(in the rows, 128 means zero)
One turn sends every row of this set to another row. A few are shown first. Where does it send the rows asked after them?
zubud: [104 151 100 115 165 121  81 135 101  99 132 155 129 132 143 115 115 137
 120 106 160 117 133 104  93 136 130 190 112 113 151 143  94  85 137 124
 127 111 153  94 115  94 158 121 131 104 106  82]
mek: [140 165  99 115 120 147 119 128 106  75 117 139 145 144 145 131 150 117
 148 135 168 149 146 148 136 146 100 162 104 133 139 126 131 105 126 160
 150 121  92 114 133  94 155 113 140 133 126 150]
nep: [108 147 135 123  77 126  85 162 133 124 106 111  97 102 122 119 118 148
 122 126 157  92 168 155 127 122  83 147 104 127 115 116 131 130 140 106
 110 131 121  86 135 130 141 143 132 119 126 112]
voso: [104 154  66 104 146 110 102 117 118 121 131 155 129 141 118 142 137 156
 139 113 165 108 104 103 151 125 109 168 116 133 154 119 115 127 125 135
 129 133 142  81  83  95 131  84 133 137 130 109]
Vofe: [ 64 200 116 138 133 146  98 119 109 108 135 121 123 117 170  97 113 130
  98 106 162 114 157 164 138 126  93 185 152 118 112 148 123 135 162  94
 126 121 118 136 115 101 153 126 139 101 123 129]
fef: [ 85 172 109 141 136 127  95 130  99 106 136 132 115 148 173 157 145 152
 128 123 185 123 131 118 136 109  95 174 108 127 151  93 150  91 136 128
 105 135 118 100  65  89 138 107 138 130 110 142]
mize: [133 159  84 111  94 147 118 150 109  89 111 122 133 138 119 128 136 123
 115 116 152 128 165 147 134 145 117 162 118 145 136 134 154  98 106 160
 124 128  92 119 103  79 152 110 148 134 135 139]
rodi: [119 158 106 156 132 124 108  94 142 103 134  98 125 115 159 132 117 147
 162 134 138  71 156 178 149 126  84 164  95 112 112 140 148 106 108 113
 167 139 115 107  99 104 146 112 143 101 127 113]
toge: [ 94 176 111 149 100 112  68 106 155 102 124 117 128 151 131 110 150 151
 130 100 124 126 138 138 140 144 113 176 117 104 125 146 111 140 162 113
 139 106 143 101 136 123 140 108 130  83 153 104]
disul: [ 74 193 110 131 114 128  70 112 126 108 142 116 108 153 165 106 128 137
 113 118 131 111 137 132 130 150 109 165 142  90  92 119 116 121 138 109
 125 103 114 115 133  94 150 111 147  77 123 113]
tek: [108 162  90 144 154 127 112  96 128 113 143 114 133  95 156 128 131 121
 149 103 129  94 143 148 164 141 120 183  91 120 114 135 146  94 102 109
 170 119 138 118 107 102 167 113 143 117 111 135]
nak: [ 75 186 107 124 140 105 111 165 138 100 115  93 107 143 143 138 101 148
 127 169 138 102 155 124 121 150 104 154 135 162 115 140 136 155 143 147
 138 123 131 100 105 140 148 128 128 115 117 115]
kefi: [144 151  91 114 106 151 111 132 109  77 120 135 139 147 120 121 152 124
 144 152 169 135 145 145 140 126 110 188 124 129 131 148 157 126 133 155
 146 132  93 126 101 102 150 111 136 151 140 117]
gekad: [100 176 100 121 132 100 104 106 110 142 136 144 122 163 144 142 143 150
 138 127 170  91 129 123 104 117  95 156 110 126 152 139 165 110 142 151
 111 126 129  85 117  85 106  99 128 122 126 138]
rukor: [106 178 110 144 141 129  79 141 104  98 119 135 111 137 150 128 130 142
 102 128 175 137 152 114  98 115 131 216 105 123 153 143 121  83 139 112
 133 115 142 100  76 122 152 118 131 100  95  81]
pere: [ 86 169  92 149 113 128  99 121 138  97 117 111 126 113 139 100 136 157
 109  80 147 134 157 154 144 120 112 193 128 134 146 142 111 159 168  83
 134 127 142 121  98 109 162 118 137  97 147 112]
natub: [100 178 123 122 133 116  94 142 101 112 128 144 121 136 151 129 114 143
 108 129 172  97 163 153  63 119 118 183 106 132 153 154 122 100 149 136
 125 129 136  83 109  91 133 131 127  89 123  77]
luz: [ 72 140  92 138 175 113  99 137 105  91 110 103 109 135 116 121 113 156
 122 154 126 109 152  99 136 150 110 179 140 135 127 139 158 127 159 111
 117 102 141 123 101 131 155 131 136 133 113 130]
viz: [110 157 100 153 120 141  97  90 136 107 148 100 130 113 144 130 140 131
 145 136 137  84 144 125 159 125 121 189  93 114 116 147 174  93 110  98
 153 141 148 123 100 102 172 112 146 117 117 115]
sazib: [106 173 127 128 137 121 100 136 117 113 130 130 130 125 131 146 114 162
 121  93 181 101 133 138 154 106  75 161 110 146 157 138 121 108 127 152
 120 132 119  99  68 121 118  89 111 146 133 129]
pudas: [156 136  84 119 113 135 116 110 102  82 111 123 120 146 108 121 145 149
 129 129 148 133 158 143 122 130 103 164 112 127 141 128 148 104 118 139
 139 114  79 122 111  91 139  98 145 125 129 143]
tir: [115 159 121 133 151 113  83 141 117 100 107 127 125 145 147 118 102 163
 128 112 168 114 152 154  84 119 100 175 111 122 149 164  86  94 132 133
 129 108 133  94  95 129 133 102 123 104 111  73]
rone: [ 87 136 113 123 115 136  87 149 112 121 109 129 110 106 145 116 156 127
 144 125 164 132 141 125 135 132 115 175  99 117 118 103 136 120 155  84
 111 112 154 104 144 128 176 145 143 147 102 133]
sabu: [108 155  93 122 120 128  80 147 122 127 107 145  92 101 123 112 133 121
 129 144 162 122 136 117 165 133 103 192 117 106 105 107 127 132 138  90
 143 116 125  84 126 145 152 142 145 131  98 114]
guna: [102 145 100 116 117 103 104 144 122 149  88 117  92 111 138 105 127 146
 138 120 153 103 161 177 104 123  96 150 118 126 107 126 133 142 137 104
 121 101 120  92 143 133 132 130 141 130 105 130]
Furev: [ 91 145 127 129 159  99 115 138 121  75 129  97 111 128 143 137 113 171
 142 151 132 102 155 129 105 138  90 150 114 150 138 118 129 159 173 130
 134 118 129 107 124 123 155 145 117 107 130 130]
Kofuz: [ 96 164 101 135 119 129 120 106 138 118 140  97 143 110 157 138 133 135
 155 124 134  69 153 190 134 135 119 157  92 136 111 149 152 111 110 121
 153 141 147 109 109  94 160 105 142 118 135 109]
Gifof: [ 75 174 113 137 154 114 102 142 112  88 121 112 110 120 112 151 118 146
 101 145 122 119 156  93 149 173 115 166 106 152 139 112 134 111 153 120
 134 112 138  95 121 131 157 141 130 102 118 139]

voso goes to gekad
rukor goes to tir
mize goes to kefi
Where do these go?
Vofe goes to pere
sabu goes to guna
nak goes to luz
tek goes to Kofuz

